In the rows, 100 means zero.
Each named turn below is shown by a few rows before and after it. Which turns, in which order, take the first row of each later pair to the second? The first pair is answered.
turn D:
101, 105, 101, 89, 102, 100, 95, 101, 80, 94, 87, 119, 100, 107, 114, 74, 91, 98, 94, 85, 122, 116  ->  110, 97, 102, 80, 102, 100, 98, 108, 80, 95, 92, 122, 99, 97, 111, 73, 94, 102, 103, 81, 110, 111
113, 95, 99, 83, 95, 88, 96, 104, 109, 106, 102, 97, 105, 101, 90, 94, 91, 96, 94, 101, 91, 102  ->  108, 98, 99, 86, 93, 83, 96, 101, 112, 105, 100, 96, 106, 107, 93, 96, 90, 92, 93, 105, 95, 102
98, 96, 82, 107, 98, 92, 100, 98, 117, 105, 91, 73, 92, 88, 97, 123, 106, 71, 92, 113, 97, 90  ->  96, 103, 84, 111, 100, 96, 95, 90, 109, 105, 87, 75, 88, 95, 97, 124, 103, 68, 87, 111, 107, 94
111, 83, 100, 99, 115, 90, 108, 97, 84, 99, 107, 102, 81, 77, 98, 121, 100, 94, 109, 91, 88, 93  ->  110, 81, 94, 100, 109, 85, 110, 97, 95, 102, 108, 98, 85, 79, 101, 127, 102, 94, 108, 97, 84, 92
turn L:
88, 116, 111, 110, 97, 115, 89, 98, 94, 105, 97, 126, 98, 102, 104, 89, 103, 100, 92, 85, 107, 114  ->  84, 100, 96, 112, 93, 92, 110, 83, 111, 102, 99, 82, 95, 118, 101, 114, 93, 102, 95, 119, 117, 100
87, 92, 113, 113, 104, 93, 108, 88, 92, 103, 111, 90, 87, 105, 110, 120, 94, 104, 102, 103, 114, 93  ->  91, 93, 123, 108, 107, 99, 105, 97, 86, 102, 120, 111, 89, 100, 111, 107, 98, 114, 110, 89, 102, 99
117, 95, 87, 90, 98, 100, 89, 115, 103, 97, 92, 67, 94, 99, 95, 94, 112, 81, 106, 105, 96, 80  ->  122, 89, 96, 80, 98, 102, 91, 126, 98, 98, 102, 85, 99, 92, 97, 82, 113, 92, 110, 91, 84, 83
turn C:
92, 95, 95, 122, 111, 98, 105, 90, 88, 111, 107, 107, 92, 90, 101, 113, 101, 85, 89, 83, 87, 105  ->  93, 91, 91, 122, 112, 95, 107, 86, 90, 112, 106, 102, 90, 89, 99, 117, 100, 83, 91, 87, 88, 105
106, 111, 109, 92, 94, 105, 95, 104, 90, 96, 90, 94, 104, 100, 98, 88, 98, 101, 107, 101, 116, 107  ->  110, 112, 105, 90, 95, 105, 92, 109, 87, 98, 87, 94, 103, 94, 98, 88, 101, 94, 106, 97, 109, 105
101, 87, 103, 100, 109, 114, 103, 109, 98, 94, 98, 89, 103, 100, 91, 104, 91, 99, 107, 114, 109, 93  ->  101, 90, 107, 101, 109, 118, 103, 109, 94, 95, 99, 90, 103, 102, 91, 102, 89, 97, 106, 113, 113, 93
turn N:
77, 137, 85, 116, 106, 89, 98, 76, 123, 107, 95, 53, 105, 118, 95, 126, 105, 74, 86, 129, 117, 93  ->  76, 131, 101, 106, 104, 97, 103, 78, 114, 98, 105, 54, 111, 133, 92, 112, 94, 99, 98, 139, 136, 96
94, 103, 91, 101, 89, 93, 105, 97, 115, 102, 96, 81, 102, 104, 101, 107, 96, 90, 86, 114, 99, 97  ->  93, 102, 100, 95, 86, 97, 106, 99, 110, 98, 104, 83, 107, 113, 100, 97, 94, 101, 91, 117, 113, 98
100, 122, 116, 101, 104, 127, 97, 93, 81, 76, 118, 103, 90, 110, 95, 77, 97, 96, 102, 93, 125, 102  ->  97, 122, 91, 116, 108, 110, 92, 85, 93, 91, 107, 105, 78, 88, 96, 106, 107, 65, 86, 82, 94, 94
turn S:
98, 104, 112, 103, 99, 105, 94, 110, 85, 98, 80, 90, 88, 107, 88, 108, 89, 108, 92, 111, 126, 86  ->  95, 104, 103, 97, 91, 99, 99, 116, 110, 101, 83, 84, 102, 116, 90, 105, 92, 112, 90, 115, 114, 82
108, 105, 82, 106, 113, 96, 108, 86, 76, 102, 105, 63, 84, 94, 104, 105, 103, 112, 106, 122, 128, 90  ->  109, 107, 74, 102, 105, 87, 115, 92, 101, 104, 107, 56, 99, 98, 105, 102, 107, 118, 106, 128, 116, 86
103, 110, 106, 86, 95, 112, 94, 116, 95, 94, 97, 104, 105, 109, 99, 81, 103, 102, 107, 102, 112, 102  ->  101, 113, 107, 90, 98, 113, 93, 112, 94, 93, 97, 105, 103, 111, 98, 81, 101, 101, 105, 103, 115, 102
90, 91, 100, 99, 93, 99, 103, 101, 87, 95, 106, 97, 90, 103, 88, 101, 105, 95, 97, 103, 110, 94  ->  87, 92, 97, 98, 87, 96, 104, 100, 99, 95, 105, 91, 96, 106, 89, 103, 106, 96, 95, 108, 105, 93
Then:
Each pair is two turns apart.
91, 116, 100, 109, 99, 108, 87, 96, 102, 103, 96, 79, 99, 109, 91, 110, 96, 89, 99, 99, 112, 104  ->  103, 93, 107, 92, 100, 98, 105, 100, 103, 97, 113, 75, 102, 108, 89, 111, 93, 112, 116, 105, 103, 97 => D, L
102, 106, 93, 99, 100, 108, 79, 114, 105, 106, 95, 127, 103, 78, 100, 93, 104, 84, 89, 74, 75, 104  ->  90, 94, 76, 110, 95, 82, 99, 87, 121, 102, 94, 76, 99, 110, 98, 122, 87, 89, 88, 119, 104, 94 => L, C
101, 108, 101, 102, 104, 110, 94, 99, 92, 108, 102, 104, 95, 95, 94, 95, 99, 91, 98, 83, 110, 110  ->  107, 90, 91, 94, 101, 93, 110, 99, 111, 107, 110, 81, 102, 98, 95, 103, 100, 98, 104, 102, 104, 99 => L, S
86, 106, 114, 109, 98, 96, 112, 82, 102, 99, 97, 83, 94, 130, 105, 109, 89, 119, 88, 107, 123, 115  ->  96, 95, 125, 100, 101, 100, 115, 87, 87, 95, 108, 94, 92, 126, 104, 103, 88, 131, 97, 101, 120, 114 => D, L
103, 104, 102, 108, 104, 102, 97, 95, 87, 100, 88, 99, 82, 99, 97, 108, 93, 87, 94, 100, 112, 99  ->  110, 89, 102, 98, 105, 95, 108, 98, 87, 96, 99, 91, 84, 95, 95, 110, 92, 99, 102, 107, 106, 94 => D, L
91, 114, 97, 103, 87, 98, 97, 94, 115, 105, 91, 98, 102, 104, 110, 91, 110, 82, 88, 111, 105, 101  ->  91, 106, 106, 96, 88, 99, 101, 90, 111, 101, 99, 97, 103, 115, 107, 86, 103, 99, 94, 118, 117, 105 => N, N
108, 100, 102, 89, 85, 101, 94, 128, 118, 101, 86, 90, 115, 101, 105, 92, 101, 93, 105, 93, 96, 91  ->  109, 89, 111, 89, 86, 97, 106, 120, 113, 97, 96, 85, 112, 110, 103, 98, 90, 109, 113, 105, 104, 90 => N, N
99, 97, 108, 106, 102, 110, 105, 94, 99, 116, 110, 101, 109, 122, 107, 90, 93, 128, 95, 98, 101, 105  ->  99, 107, 111, 110, 104, 117, 95, 94, 85, 116, 99, 107, 102, 114, 103, 88, 98, 116, 89, 90, 108, 107 => L, D
93, 106, 105, 97, 93, 98, 108, 107, 118, 98, 106, 107, 114, 117, 99, 88, 93, 117, 99, 100, 101, 103  ->  90, 109, 99, 102, 92, 96, 107, 102, 121, 97, 100, 94, 110, 119, 98, 97, 91, 111, 94, 107, 108, 99 => L, L
114, 86, 89, 94, 91, 89, 113, 105, 113, 99, 102, 83, 103, 100, 99, 106, 97, 102, 106, 111, 100, 91  ->  110, 106, 110, 97, 95, 113, 96, 112, 94, 100, 101, 122, 103, 99, 103, 87, 100, 108, 103, 84, 104, 108 => C, L
